One turn moves every row onto another: examples first, then more rows asked:
k_166: [-21.2 -30.4  -1.6  26.8 -20.7 -15.9  -3.6  -7.5   5.7  10.2   4.0  -4.6
 -19.8 -12.9  25.3 -20.5  -8.1  -8.4  12.4 -10.3  -9.6]
k_297: [-16.5 -21.4   8.5  23.1  20.2  -0.2 -15.9  -6.8  -1.8  -5.4   8.9 -11.3
   3.5  14.9  -8.6 -12.2   1.0   4.6  -1.5 -12.4 -30.0]
k_481: [-30.8 -29.0   0.6  21.0 -30.2  -3.5  -3.5  -4.6  -2.0   9.3  -1.8   4.5
  -3.8 -13.0  17.2   0.1  -8.2 -18.0   5.6  -9.5 -27.6]
k_355: [-15.6 -20.4  10.2 -17.6   7.0  -5.4  -2.2 -10.8 -24.7 -29.1   9.9  16.6
 -36.8 -12.2  -6.9 -16.6  29.0   1.1 -15.6   1.6 -11.7]
k_514: [-14.6 -21.6  11.4 -16.8   5.3 -11.0  -4.4 -13.1 -25.3 -28.6  16.3  18.0
 -35.1 -14.3  -5.4 -19.3  27.1  -1.0 -16.7   0.4  -7.4]
k_681: [-17.3 -25.1   9.4  23.0  18.7 -12.4 -14.5  -7.8   1.3   4.0  21.9 -14.4
  -5.7   7.9   1.3 -23.5  -4.5  -3.4   3.7  -9.1 -30.3]
k_185: [-16.7 -20.3   6.9 -15.1   3.1  -6.4  -2.3 -12.7 -29.1 -32.8   8.7  22.9
 -35.5 -19.5  -0.2 -16.0  27.1  -3.9 -11.9  -0.9 -11.4]
k_425: [-17.1 -21.8   7.4 -15.1   2.9 -10.2  -1.1 -12.8 -28.0 -30.1  11.1  23.1
 -38.7 -21.7   3.5 -19.0  25.4  -7.1  -9.0   0.1 -12.5]
k_910: [-22.8 -23.1  -6.7  28.3 -18.4   8.7  -5.1  -5.4  -4.5 -10.4 -25.2   4.1
  -4.1  -4.7  11.0   2.1   1.7   3.4   6.5 -17.1 -11.3]
k_807: [-16.2 -27.3   7.9  23.7 -12.0  -6.6 -15.5  -6.8   7.4   5.8   4.3 -12.8
  -4.1  11.8  -4.6 -12.6   0.6  12.6  -8.4 -12.4   1.4]
k_773: [-15.1 -20.9   9.7 -16.0   5.0  -7.0  -3.8 -13.0 -27.4 -31.6  11.0  20.4
 -33.8 -14.7  -5.1 -16.3  27.5  -1.6 -15.4  -0.8  -8.8]
k_74: [-20.8 -26.4   3.5  25.7  14.1 -15.0  -8.4  -8.4  -1.1   4.2  18.7  -8.2
 -12.9  -5.4  16.5 -25.7  -8.8 -14.1  14.7  -9.3 -37.4]
k_911: [-27.9 -24.9   5.5  19.8 -24.8   7.2 -10.5  -3.9  -1.7   2.7  -7.6   1.4
   8.4   3.2  -3.2   8.8  -1.1  -2.8  -7.7 -11.3 -21.6]
k_339: [-22.7 -23.5  -4.0  28.0  10.7  -5.0  -3.3  -7.1  -7.1  -5.9   1.9   0.6
 -11.6 -11.9  22.1 -16.1  -6.4 -17.1  20.8 -11.8 -42.9]
k_673: [-22.8 -19.2  -4.8  27.7  13.1   7.3  -5.4  -6.0 -11.8 -15.1 -11.0   3.2
  -2.6  -5.0  12.0  -5.2  -1.0  -8.7  15.4 -14.9 -41.9]
k_654: [-17.1 -20.2   7.8 -17.6   5.2  -3.4   0.5 -10.0 -26.7 -31.3   5.2  20.2
 -37.2 -16.7  -2.2 -14.9  28.5  -1.7 -11.9   0.6 -14.7]
k_670: [-15.1 -21.7  12.2 -18.6   6.7 -10.3  -2.9 -11.4 -22.8 -24.7  16.1  14.1
 -38.5 -12.0  -5.8 -20.7  27.1   0.3 -16.4   2.4 -10.3]
k_896: [-24.2 -26.4  -8.4  28.8 -21.8  -2.7  -1.0  -6.2  -1.7  -1.4 -14.8   4.5
 -14.8 -15.3  25.7  -8.8  -4.7  -7.7  15.2 -14.7 -14.2]
k_228: [-14.8 -22.8  11.3 -16.2   4.8 -14.1  -3.8 -13.6 -24.5 -25.7  19.4  17.3
 -38.2 -16.5  -1.0 -22.5  25.1  -4.0 -13.8   1.6  -8.5]
k_500: [-19.8 -18.6   1.2  25.9  17.8   9.8 -11.5  -6.2  -8.9 -15.6  -8.2  -2.9
   4.6   7.9  -2.8  -3.3   2.6   1.5   4.0 -14.8 -35.3]
k_96: [-25.4 -28.0  11.3  18.0 -23.4  -1.0 -14.2  -4.4   3.7  10.4   6.1  -5.6
   7.2   7.8  -6.4   1.4  -2.5  -1.1 -11.9  -9.5 -17.4]
k_609: [-16.6 -22.6   8.5 -15.2   3.0 -14.0  -1.6 -13.3 -25.4 -26.8  17.3  20.0
 -39.5 -20.7   3.1 -22.1  23.7  -7.2 -10.8   0.6 -10.6]
k_919: [-30.3 -25.7   0.2  21.0 -28.8   5.7  -5.7  -3.3  -4.2   2.0 -10.7   6.2
   3.5  -7.2   8.8   8.5  -3.8 -11.1   0.6 -11.6 -26.7]
k_198: [-26.0 -31.0  12.2  18.7 -24.9 -10.7 -12.4  -5.3   6.2  18.1  15.5  -7.6
  -0.3   1.0   2.0  -6.8  -6.7  -7.6  -7.1  -7.0 -17.9]
k_881: [-28.1 -31.1   6.6  19.2 -29.2 -11.8  -7.1  -5.2   3.8  17.2  11.8  -2.1
  -5.4  -8.4  14.6  -7.6  -9.6 -16.1   1.3  -6.5 -23.0]
k_9: [-18.3 -31.2   6.3  24.0 -15.6 -17.7 -11.2  -7.8  10.1  14.5  13.3 -12.9
 -13.7   1.1  10.4 -22.4  -5.2   1.3   0.0  -9.6  -2.0]
k_252: [-15.9 -22.7  11.5 -18.0   5.2 -13.5  -1.0 -11.1 -22.0 -22.3  18.3  14.6
 -42.1 -17.0  -0.4 -24.0  25.3  -4.3 -12.4   3.1 -12.3]
k_463: [-19.3 -22.9   0.6  25.3 -13.4   6.9 -12.7  -5.6   0.5  -6.2 -15.8  -4.5
   1.2   9.1  -3.7  -0.4   4.0  13.5  -5.5 -15.8  -3.8]
k_322: [-17.7 -22.4   8.2 -17.2   3.7 -11.7   1.4 -10.9 -24.1 -24.9  14.6  18.3
 -43.5 -20.7   4.1 -22.6  24.8  -7.0  -8.2   2.7 -14.6]
k_790: [-17.1 -21.1   6.1 -16.5   3.6  -6.9   1.9 -11.1 -26.2 -29.1   7.7  20.8
 -41.2 -21.3   3.2 -18.0  26.0  -6.2  -7.9   1.7 -16.1]

k_673 moves to k_500
k_911 moves to k_96
And these:
k_228 moves to k_609
k_896 moves to k_910
k_322 moves to k_790

